The rows below fall into families. The same turns and mirrors carry the whole set onto itself and the rows of a family onto each other. For each named row, which other rows are in its family? Write them in the order they are listed.
These 40 rows form 5 families of 8 rows each.
Z517: [-3.03  0.47 -0.98  1.16 -0.17 -0.13 -2.80  1.31  0.58  1.13]
Z26: [-0.18  0.70  0.74 -2.80 -1.94 -0.48  1.24 -1.13 -1.81 -2.33]
Z327: [ 0.15  1.12  2.01 -0.22 -2.90 -1.88  0.34 -1.22 -1.06 -1.52]
Z262: [-2.24  0.60 -0.66 -1.46 -2.17 -2.45 -0.82 -1.64  1.10  1.61]
Z173: [-0.42  1.77  0.12 -0.36 -0.61  1.63 -1.46  1.34 -3.03 -2.27]
Z919: [-2.05 -0.38 -1.35 -1.04 -1.52 -1.84  0.37 -1.28  1.22  1.90]
Z271: [-0.64  1.94 -1.38  1.32 -1.11 -0.31 -2.61  1.09 -0.97 -2.74]
Z764: [-0.50 -0.66  0.26  0.45  0.07  2.19 -0.96  1.19 -2.48 -2.07]
Z286: [-0.96  0.34  1.08  0.16 -0.41  1.42 -1.92  0.92 -3.04 -2.57]
Z426: [-1.76 -1.26  0.41 -2.93 -1.29 -0.94  0.02 -1.15  0.14  1.97]
Z954: [-1.24  2.33 -0.81  1.01 -1.35  0.25 -1.99  1.34 -1.54 -3.03]
Z269: [ 0.17 -0.23 -0.15 -2.11 -1.71  0.05  0.95 -1.73 -2.19 -2.61]
Z351: [-2.04  0.66 -0.47  1.09  0.12 -0.60 -3.09  0.79  0.96  1.51]
Z361: [-0.20  0.31  0.50 -2.53 -2.28 -0.54  1.29 -1.38 -2.30 -2.08]
Z885: [-2.21 -2.14 -2.13 -1.10  0.07  1.02 -2.49  0.07 -0.93  0.65]
Z493: [-2.67 -1.85 -1.85 -0.67 -0.11  0.79 -2.34  1.60 -0.41  0.66]
Z638: [-1.42  1.12 -0.84 -1.48 -1.66 -2.78 -1.16 -2.10  1.13  0.93]
Z250: [-1.89 -1.18 -0.80 -1.42 -1.00 -1.41  0.82 -1.01  0.75  2.14]
Z971: [ 0.06 -0.44  0.70 -1.68 -2.94 -1.25  0.50 -1.63 -2.16 -2.19]
Z102: [ 0.31  2.60  1.53  0.02 -1.67 -1.58  0.34 -1.02 -0.34 -1.84]
Z175: [-2.44 -0.52 -0.77 -0.85 -1.61 -2.82 -0.57 -1.99  1.20  0.81]
Z726: [-0.40  2.65  1.43 -1.14 -2.50 -1.02  0.75 -1.31 -0.48 -1.93]
Z687: [-1.27 -1.56  0.77 -2.32 -0.50 -0.22  0.55 -2.04 -0.31  1.58]
Z770: [-3.18  0.67 -1.71  0.51  0.95  0.81 -2.28  1.11  0.09  0.66]
Z171: [-2.02 -1.54  0.33 -2.44 -1.11 -0.85  0.46 -1.35 -0.17  2.04]
Z22: [-3.10 -0.18 -2.24 -0.29  1.14  1.00 -2.11  1.09 -0.50  0.38]
Z289: [-3.52 -1.33 -1.69 -0.52  0.85  0.53 -2.81  0.17 -0.78 -0.22]
Z134: [ 0.62  1.54  0.96 -1.09 -3.25 -1.25  1.01 -1.07 -1.29 -0.76]
Z338: [-2.29 -1.97  0.46 -1.29 -0.73 -1.46  0.53 -1.75  0.42  1.33]
Z580: [-0.26  2.56  1.53 -0.73 -2.57 -1.52  0.74 -1.13 -0.77 -1.60]
Z567: [-1.06  0.20  0.18  0.09 -0.26  1.83 -0.73  1.64 -2.75 -2.66]
Z800: [-0.97  0.18 -0.14  0.02 -0.27  1.65 -0.66  2.00 -2.18 -2.99]
Z926: [-2.07  0.60 -0.29 -1.85 -2.36 -1.88 -0.95 -1.67  1.26  1.74]
Z380: [-1.23  2.04 -0.86  1.10 -1.31  0.73 -1.66  1.45 -1.04 -3.21]
Z16: [-0.56  2.52 -0.41  0.03 -1.15  1.11 -1.95  1.05 -2.55 -2.48]
Z999: [-2.99 -1.77 -2.05 -0.71  0.13  0.90 -2.27  1.10 -0.90  0.55]
Z546: [-2.80  0.08 -1.17  0.93 -0.66  0.24 -2.87  1.42  0.91  1.11]
Z701: [-3.46  0.26 -0.42  0.90  0.93 -0.13 -3.00  0.50  0.29  0.43]
Z990: [ 0.70  0.72  0.51 -1.89 -3.14 -1.09  1.17 -1.08 -1.90 -1.00]
Z355: [-1.07  1.81 -0.15  0.53 -1.29  0.07 -2.98  0.65 -2.28 -3.12]

Which other rows belong to the same family as Z175? Z327, Z286, Z971, Z289, Z338, Z701, Z355
Which other rows belong to the same family as Z517? Z262, Z954, Z361, Z171, Z580, Z567, Z999
Which other rows belong to the same family as Z764? Z271, Z269, Z351, Z885, Z638, Z102, Z687
Which other rows belong to the same family as Z493? Z26, Z426, Z726, Z800, Z926, Z380, Z546

The rows below fall into families. The same turns and mirrors carry the whole set onto itself and the rows of a family onto each other. For each named row, which other rows are in its family? Write them in the order they are listed.
These 15 rows form 5 families of 3 rows each.
Z816: [ 1.54  2.04  2.38 -3.26 -2.56 -0.12 -1.26 -0.03 -1.97 -2.09 -1.82 -1.35
 -2.86 -1.10 -0.59 -2.34 -2.75 -0.32 -1.76 -1.33 -0.60 -1.07  0.78]
Z765: [ 2.55 -1.47  2.14  0.76  0.35  4.18  2.64  0.46  2.20 -3.19 -3.01  0.05
 -0.84 -1.85 -0.91 -1.51 -0.21 -0.21  0.70 -0.75 -2.79  0.03  1.63]
Z632: [ 1.94  0.04  1.50  0.69  1.39  3.07  2.73 -0.09  2.46 -3.44 -1.24  0.84
 -0.05 -1.97 -0.57 -2.12  0.37 -0.38 -0.38 -1.21 -3.48 -0.91  0.52]
Z5: [-0.54 -1.82  2.30 -0.29 -0.71 -0.39  0.37 -0.14  0.01  0.26 -1.48 -1.51
 -3.06  4.13  0.39 -1.83 -0.67  0.79  1.15  1.28 -4.05  0.77  2.59]
Z856: [ 0.97  1.16  2.83 -3.54 -1.57  0.37 -2.00 -0.71 -2.12 -1.59 -0.74  0.65
 -3.31 -1.23  0.89 -1.75 -2.22 -1.17 -2.65 -0.14 -0.99 -1.70  1.43]
Z89: [-1.99 -1.53  2.39  0.51  0.59 -0.71 -0.86 -1.15  1.25 -0.71 -0.63 -1.73
 -2.66  2.99  0.35 -1.48 -0.88  1.02  0.86  0.60 -3.43  1.96  2.46]
Z679: [-1.89 -1.14  1.81  0.31  0.01 -1.33 -0.93 -0.27  0.38  0.32 -1.18 -1.98
 -2.93  3.15 -0.50 -0.68 -1.27  0.72  0.46  0.34 -3.80  0.91  2.31]
Z900: [ 1.04  1.50  3.08 -3.36 -1.36  0.90 -1.75 -0.38 -2.98 -3.85 -0.77 -0.27
 -2.31 -0.06 -0.17 -2.75 -2.73 -0.12 -1.70 -0.54 -1.10 -2.12  0.92]
Z647: [-1.23 -2.39  2.23 -0.29  0.26  0.26 -0.31 -0.23  0.85  0.44 -0.41 -0.02
 -2.42  3.94  0.31 -0.77 -1.72  0.77 -0.05 -0.82 -4.61  1.28  2.27]
Z424: [ 2.58  0.44  2.92 -3.94 -2.05  0.52 -0.46  0.48 -1.73 -2.84 -1.84  0.00
 -3.02  0.05  0.71 -2.58 -2.48 -1.06 -2.17 -0.37 -0.11 -1.93  1.77]
Z980: [-1.46 -1.49  1.36  0.14  1.63  0.11 -0.14 -0.67  0.50  0.65 -0.78 -1.77
 -2.64  4.04 -0.85 -1.77 -2.03  0.58  0.69  0.05 -3.68  0.06  1.97]
Z597: [ 1.63  0.69  2.94 -3.44 -1.57  0.01 -1.69 -0.71 -2.02 -3.44 -0.98  0.22
 -2.97 -1.32 -0.45 -2.08 -1.84 -1.19 -2.38  0.22 -0.14 -1.94  0.92]
Z320: [ 1.50 -1.70  1.79  0.25  1.23  3.53  1.74 -0.06  3.28 -3.44 -2.00  0.89
 -0.34 -2.16 -1.30 -0.71  0.44 -0.47 -0.43 -1.11 -3.63 -0.04  1.25]
Z378: [ 1.40 -0.70  1.95  0.00  0.23  4.12  1.09 -0.52  3.35 -2.82 -2.30 -0.05
 -0.40 -2.49 -2.04 -1.53  0.86 -0.31 -0.69 -1.57 -2.35 -0.55  1.00]
Z884: [ 2.24 -0.97  2.51 -0.20  1.26  3.08  2.12 -1.35  2.44 -3.67 -1.30  1.18
 -0.99 -2.18 -1.46 -2.07  1.12 -0.30  1.15 -0.22 -1.88 -0.20  0.73]

Which other rows belong to the same family as Z856? Z89, Z378
Which other rows belong to the same family as Z424? Z765, Z5
Which other rows belong to the same family as Z632? Z900, Z980

